Look-ups in named tables: a row name and a column name give one cell, copied from the table.

boga
         belona  misi  bos  gase  ruren  fodomis  paf  vodup  rolivo  kigad
mogon       461   268  493   432    458      321  382    353     340    299
nabon       433   382  464   382    430      324  337    352     352    382
pobe        365   382  382   397    340      456  445    420     417    470
lokefin     506   202  520   483    481      346  287    357     342    298
redi        420   350  452   396    430      382  382    353     359    327
beb         381   332  134   382    267      687  382    596     526    807
nogo        471   382  514   442    447      351  311    382     349    294
boze        382   167  382   499    480      341  301    345     345    382
voroki      387   270   92   539    382      653  570    609     382    382
lat         554   157  554   515    479      368  274    364     346    382
revufop     548   187  601   530    519      373  266    369     337    249
nabe        499   235  382   477    467      328  326    351     382    282
fiz         375   382  350   392    365      418  407    402     398    427
pemo        387   371  403   382    396      382  364    368     374    349

What is the paf of pemo in boga?
364
What is the bos of nogo in boga?
514
What is the misi of nogo in boga?
382
What is the vodup of redi in boga?
353
What is the paf of nabe in boga?
326
What is the ruren of nogo in boga?
447
What is the kigad of nabe in boga?
282
What is the misi of lat in boga?
157
What is the misi of redi in boga?
350
What is the rolivo of fiz in boga?
398
What is the misi of pobe in boga?
382

dipemo =
|  | rumab | ruf | begape | mugif | lekino | nof | tefat | setur | tup |
|---|---|---|---|---|---|---|---|---|---|
| nevu | -41.2 | -24.7 | 64.6 | 61.0 | -22.4 | 66.9 | -16.3 | -12.5 | -26.3 |
| sir | -3.6 | 62.4 | -24.2 | -26.2 | 63.2 | -23.9 | -11.3 | 73.4 | -9.9 |
| barif | -49.5 | -26.1 | 59.4 | 65.2 | -17.9 | 65.6 | -19.5 | -3.6 | -30.9 |
| fubad | 62.5 | 22.9 | -56.4 | -57.6 | 17.3 | -58.2 | 33.6 | 5.1 | 42.0 |
| rased | -17.0 | 43.7 | -8.0 | -6.8 | 47.2 | -10.4 | -26.9 | 64.1 | -28.0 |
| vab | 21.1 | -41.7 | 15.1 | 14.8 | -47.9 | 15.8 | 28.8 | -67.1 | 27.0 |
| nok | -8.7 | 58.7 | -20.6 | -21.6 | 65.4 | -16.1 | -17.6 | 86.1 | -14.0 |
| takep | -41.7 | 15.2 | 30.8 | 24.0 | 18.1 | 26.9 | -36.6 | 24.8 | -42.3 |
| kile | 43.7 | -15.5 | -21.1 | -14.7 | -16.8 | -19.2 | 45.1 | -22.9 | 42.2 |
| gibas | -13.7 | 56.5 | -21.0 | -15.0 | 56.0 | -16.4 | -15.7 | 84.2 | -16.3 |

What is the setur of kile in dipemo? -22.9
What is the rumab of fubad in dipemo? 62.5
What is the ruf of nevu in dipemo? -24.7
What is the begape of fubad in dipemo? -56.4
What is the lekino of nok in dipemo? 65.4
What is the nof of rased in dipemo? -10.4
What is the setur of nok in dipemo? 86.1
What is the rumab of kile in dipemo? 43.7
What is the begape of nevu in dipemo? 64.6
What is the tup of gibas in dipemo? -16.3
What is the mugif of barif in dipemo? 65.2
What is the nof of sir in dipemo? -23.9
What is the begape of takep in dipemo? 30.8
What is the tup of nevu in dipemo? -26.3
What is the lekino of nevu in dipemo? -22.4
What is the ruf of vab in dipemo? -41.7
Which row has the largest tup? kile

